In the rows, zero is written as 128.
Rotation paths and how fast each direction turns (degrees per step)
Each turn is a multiple of 5 degrees from 10 to 175, or 0.
Each row of a path follows its step; steps can be skipped.
Rotation 1:
step 0: [128 122 128 132 133 117 138 134 119 135 123 134 129 130 130 115 136 123
 136 120 128 132 130 140 121 122 121 123 121 128 138 127 119 128 128 124
 139 125 126 132 121 119 125 123 135 122 120 140 136 128 121]
step 1: [115 124 130 128 137 129 117 128 132 133 137 129 127 129 130 131 135 115
 128 130 123 122 127 132 131 126 125 117 131 116 129 119 134 130 139 135
 118 121 122 124 127 122 127 114 132 114 131 131 125 128 119]
step 2: [128 135 130 116 131 127 142 135 124 133 126 119 129 127 129 136 125 126
 139 133 127 124 127 131 113 133 129 124 130 123 145 127 117 119 124 133
 125 130 121 138 134 127 124 123 125 120 136 131 128 133 118]
step 3: [127 133 130 126 136 120 135 132 138 131 131 133 129 125 125 125 125 122
 134 124 115 126 127 134 135 129 119 125 135 127 133 119 125 128 141 136
 139 142 121 127 129 124 117 116 125 132 122 130 120 122 137]
step 4: [124 123 132 135 145 125 138 127 118 129 134 137 132 120 138 128 124 123
 125 128 117 120 119 131 130 130 135 116 120 122 132 135 121 119 126 126
 131 124 135 131 135 129 122 129 136 120 126 123 118 132 122]
step 5: [113 143 128 125 129 124 127 124 132 124 122 116 131 122 134 131 121 128
 119 133 121 125 122 127 133 133 121 125 122 118 134 123 130 118 137 140
 132 132 122 120 125 128 123 136 125 127 130 140 129 130 117]
step 6: [124 127 126 132 128 120 136 122 128 125 122 118 125 122 132 132 117 127
 131 122 135 119 121 132 125 124 123 125 134 129 127 129 112 127 135 124
 127 148 130 128 136 128 118 126 134 125 134 111 128 128 125]
step 8: [127 132 132 134 125 128 129 132 126 111 118 127 130 120 146 129 135 124
 124 125 132 120 135 124 120 128 129 119 125 123 127 129 125 123 137 122
 131 133 138 117 132 126 130 123 137 124 115 132 131 134 119]
step 9: [125 127 129 133 124 135 120 119 126 125 121 123 136 117 130 134 118 130
 125 119 136 131 130 125 125 130 115 132 134 118 130 120 121 124 134 134
 114 119 126 128 135 111 116 127 129 128 133 132 125 127 129]
step 10: [127 125 124 119 128 126 133 133 126 118 124 122 133 130 134 133 126 126
 127 121 127 117 130 122 127 120 125 133 140 136 133 131 109 131 112 129
 135 130 129 116 132 119 132 115 136 127 133 134 130 126 131]
[127 127 130 127 127 130 127 129 130 128 132 130 129 128 131 130 129 129
 128 126 126 126 128 130 126 127 129 127 131 128 131 125 126 124 125 129
 126 127 125 130 130 128 130 128 127 131 125 129 127 125 130]
45
[126 127 130 128 127 126 127 128 129 125 126 127 128 129 125 127 131 129
 128 126 130 129 128 133 127 129 128 129 129 129 130 127 130 127 131 130
 130 131 127 123 127 130 129 127 130 127 124 126 127 127 129]
140
Rotation 2:
step 0: [118 127 126 133 131 124 142 139 126 119 136 134 127 130 121 128 117 110
 124 134 136 127 136 131 127 128 135 127 118 127 135 136 123 127 125 126
 126 123 124 132 126 133 129 121 126 128 128 141 121 134 131]
step 1: [138 128 125 138 126 118 124 122 128 118 134 138 134 135 122 122 125 128
 135 129 128 134 119 136 130 126 132 119 125 125 138 122 132 134 122 128
 123 123 118 120 121 130 138 132 134 124 118 127 131 123 138]
step 2: [120 128 123 135 129 127 128 134 123 121 131 119 113 132 126 122 128 114
 131 132 138 124 133 136 137 126 128 126 115 132 123 123 132 121 123 121
 123 121 125 129 135 125 134 126 116 136 123 128 132 130 138]
step 3: [130 133 120 116 129 122 137 127 127 126 141 140 134 133 121 131 123 120
 125 133 125 130 128 123 131 132 128 117 121 138 141 131 121 120 124 127
 121 123 123 126 127 135 135 127 130 122 122 135 126 124 139]
step 5: [119 136 114 123 136 124 132 125 127 118 124 126 121 125 128 129 129 118
 137 137 123 121 139 134 135 127 124 123 120 132 140 128 133 126 128 120
 122 122 123 143 131 132 130 130 126 123 125 135 131 125 136]
step 6: [136 134 125 129 138 134 137 136 137 120 134 134 124 141 128 131 111 127
 118 128 131 134 126 130 133 128 131 125 128 126 135 130 131 117 121 129
 129 118 124 121 127 130 132 131 141 126 119 133 129 129 133]
step 7: [128 118 124 135 131 126 126 120 133 114 128 130 129 123 126 122 121 113
 138 126 133 129 131 135 126 125 131 124 131 125 135 126 132 136 115 117
 128 116 129 136 133 130 135 118 123 129 121 134 130 124 127]
step 8: [138 128 120 135 140 131 133 128 123 124 127 126 126 135 124 129 127 122
 140 136 129 124 128 132 144 128 129 126 120 131 138 128 129 117 139 130
 130 122 120 125 135 128 137 133 134 118 124 130 132 132 141]
step 9: [138 126 132 128 122 130 138 128 131 122 141 129 122 132 129 123 119 113
 118 123 130 129 129 132 129 130 133 120 129 133 132 133 138 118 117 122
 129 123 130 132 123 129 140 125 121 131 120 134 126 137 129]
step 10: [121 126 122 139 129 124 128 126 120 126 132 135 136 124 126 128 122 119
 138 128 120 126 120 129 136 126 130 123 116 124 140 130 129 135 118 126
 132 122 125 129 140 132 138 121 129 112 124 126 131 127 135]
[130 131 128 128 130 129 125 128 128 130 131 129 127 130 128 128 128 130
 130 128 127 130 127 128 128 128 131 128 128 126 129 127 125 127 129 131
 133 129 127 128 128 134 128 130 128 127 128 125 131 126 131]
155
[127 129 123 129 128 128 127 130 125 129 126 127 128 129 126 130 128 124
 130 126 129 127 132 126 131 128 127 127 128 126 123 131 127 130 127 127
 128 128 126 129 130 129 127 128 126 125 129 127 129 127 127]
135
